(in the rows, 128 means zero)
Turns, then the turns between two rows, first turn first; the first pair answered
turn G:
[166 159 124 140 139 118 115 166 131 142 104 134 177 138  92 123 137 109]  ->  [145 153 139 136 137 137 123 130 112  99  94 142 165 150  86 132 119  93]
[ 97 132 133 139 149 136 154 114 111 135 136 140 109 125 137 132 145 106]  ->  [142 133 139 138 140 106 124 148 134 170 137 133 128 120 127 125 151 139]
[137 109 177 157 123 115 132 174 121 158 125  96 102 101 143 132 169 139]  ->  [143 113 204 148 105 125 119 158 118  98 105 103  97 117 131 138 146 139]
[148 120 159 128 108 120 109 127 126 106 127 130 116 132 119 113 107 154]  ->  [100 118 140 132 127 144 142 105 115 104 143 138  97 131 132 123 122 120]
turn N:
[141 134 110 105 108 124  93 146 124 118 123 101 158 123 108 106 105 152]  ->  [118 138 134 123  95 142 106 130 117  92 144 131  99 125 145  99  98 150]
[163 129 133 146 179 113 141 129 139 140 115 131 170 143  88 144 141 106]  ->  [152 129 145 164 156 115 145 154 140 161 173 144 104 118 149 111 152 134]
[103 127  89 106 141 129 130 138 123 171 149 104 155 112 118 100 132 134]  ->  [ 78 128 119 116 138 154 153 108 114 120 158 130 107 120 140 108 124 110]
[119 134  83 121 138 143 117 135 134 148 145 116 154 127 125 113 122 123]  ->  [ 98 136 102 131 134 159 139 120 120 123 160 134 121 126 146 112 114 110]
turn U:
[139 124 140 131  98 124 102 149 144  96 133 149  92 126 126 104 119 149]  ->  [126 125 121 133 104 124 111 158 143 124 151 141  82 111 142  90 129 149]
[ 93 136  68  83 137 168 111 136  96 133 130  90 184 118 111 128 113 126]  ->  [103 135  71  85 147 155 109 139  97 137 118  90 194 122 108 137 124 123]
[ 91 121 104 124  85 163 109 115  98 112 158 117 117 121 168  98 113 161]  ->  [ 97 127  80 140 113 136 123 136 104 179 162 105 142 105 169 104 143 160]
[141 131 123 139 123 111 130 145 138 169 150 123 134 109 142 108 134 149]  ->  [163 134 136 144 127  93 124 148 136 147 124 127 149 121 124 123 135 151]
turn X:
[146 131 156  98  97 121 116 134 132 104 110 135 113 121  95 115 127 172]  ->  [152 138 153 111 106 104 122 147 139 138 124 132 105 109 120 112 146 179]
[155 136 115 102  78 123  88 125 152 123 133 148  84 128 127 107 111 138]  ->  [158 133 113 121  91 109 108 136 165 159 143 152  91 113 141 111 124 135]
[190 145 135 141 128  89 158 177 156 127  97 152 167 107 135 174 137 118]  ->  [180 142 125 132 143 103 160 170 151 123  86 150 179 118 120 183 134 105]
Now pairs of rows:
Between the rows of a pair lie 2 to 4 turns.
[102 123 104 111 118 150 103 104 142 121  71  90 129 140  97 144  94 116]  ->  [141 124 146 133  85 109  85 141 164 140  94 102  93 117 142 126  98 162] => N U G X
[ 97 133 169 169 126 130 181  92 122 102 157 180  51 120 175 146 145  96]  ->  [124 135 102 156 194  95 182 113 137 195 115 130 160 129 103 174 173  76] => N N N G
[166  92 147 154  86 126 127 114 144 189 151 125 111  84 150 109 149 159]  ->  [190 103 182 172  91 106 137  91 145 155 118 144 114 109 134 146 150 138] => U U N X
[ 62 121  95 125 171 159 178  89 115 142 120 124 147 132  98 162 149  65]  ->  [185 125 149 138 124  66  99 158 159 166  87 121 175 129  89 160 142 151] => N N G U
[150 165  93 118 148 117 125 162 155 179 150 147 181 137  88 113 152 145]  ->  [121 168 127 161 152 132 171 140 137 156 183 188 106 128 145 124 160 116] => N U
[ 82 128 121 101  94 160 111 142 114 132 119 120 106 148 144 102  92 133]  ->  [ 87 133 104 129 140 128 150 146 125 195 116 116 138 146 140 127 131 106] => X X N G
[112 153 121 185 180 112 206  91 127 109  94 160 126 117 105 153 138  95]  ->  [132 149 139 206 163  89 199 123 144 151 126 169 100  96 148 136 150 126] => G N
[184 136 167 127 116 105  74 150 125  81  88 130 117 152  92 113  72 145]  ->  [199 140 154 148 126  74  80 185 140 152 122 121 112 121 127  98 105 163] => N N N X
[122 124 121 154 174 121 209 100 114 170 169 174 114  94 112 187 171  93]  ->  [153 126 151 134 162 122 175  73 104  91 110 173 139 124  65 209 140  92] => U X
[148 119  82 115 137  97  86 182 140 201 144  59 207  94  88 114 142 150]  ->  [ 41 122  93 105 152 185 157  85  89  74 134  96 146 128  86 140 115  67] => G G
[134  99 108 143 140  98 145 132 145 162 100 117 165 142  79 151 128 144]  ->  [ 98  98 126 167 124 119 171 129 135 160 160 140  87 120 143 124 136 148] => G G G N
[166 114 118  11  73 119  73 116 116  59 121 112 149 104  73 119  66 139]  ->  [ 92 116 128  44  79 155 138  76  92  38 168 149  66  94 139 110  77 105] => X G
[ 61 142  99 116  93 196 127 115 113  96 184 128  73 132 115  81 152  92]  ->  [ 71 144 106 135  92 173 131 129 123 132 202 134  59 119 145  76 172 104] => X X
[179 144 151 116 112  72  87 152 164 147 119 141 142 141 107 129 119 173]  ->  [164 144 126 126 138  72 111 163 165 194 147 132 139 128 129 122 142 162] => G G G
[ 95 115 138 119  83 159 120 139 130 119 165 154  64 108 170  90  97 148]  ->  [127 115 109 106  92 136  87 172 147 182 157 120 111  97 148  79 107 168] => N N
[ 48 129 120 123 143 197 176  86  80  92 153 131  86 132 144 121 132  82]  ->  [192 134 114 119 137  84  96 176 134 200 107  86 194 122  89 129 150 156] => U N G
[138 128 181 137  65 129 122 146 122  86 140 168  66 113 171 105 103 152]  ->  [ 98 127  98 135 128 133 154 164 130 206 176 131 106  91 175  96 155 130] => G N G N
[162 139 103 123 121  87 110 172 140 204 148  93 142 116 138 108 152 159]  ->  [137 137 143 119  67 133  99 146 122 111 174 117  70 118 170  88 109 173] => U U N U
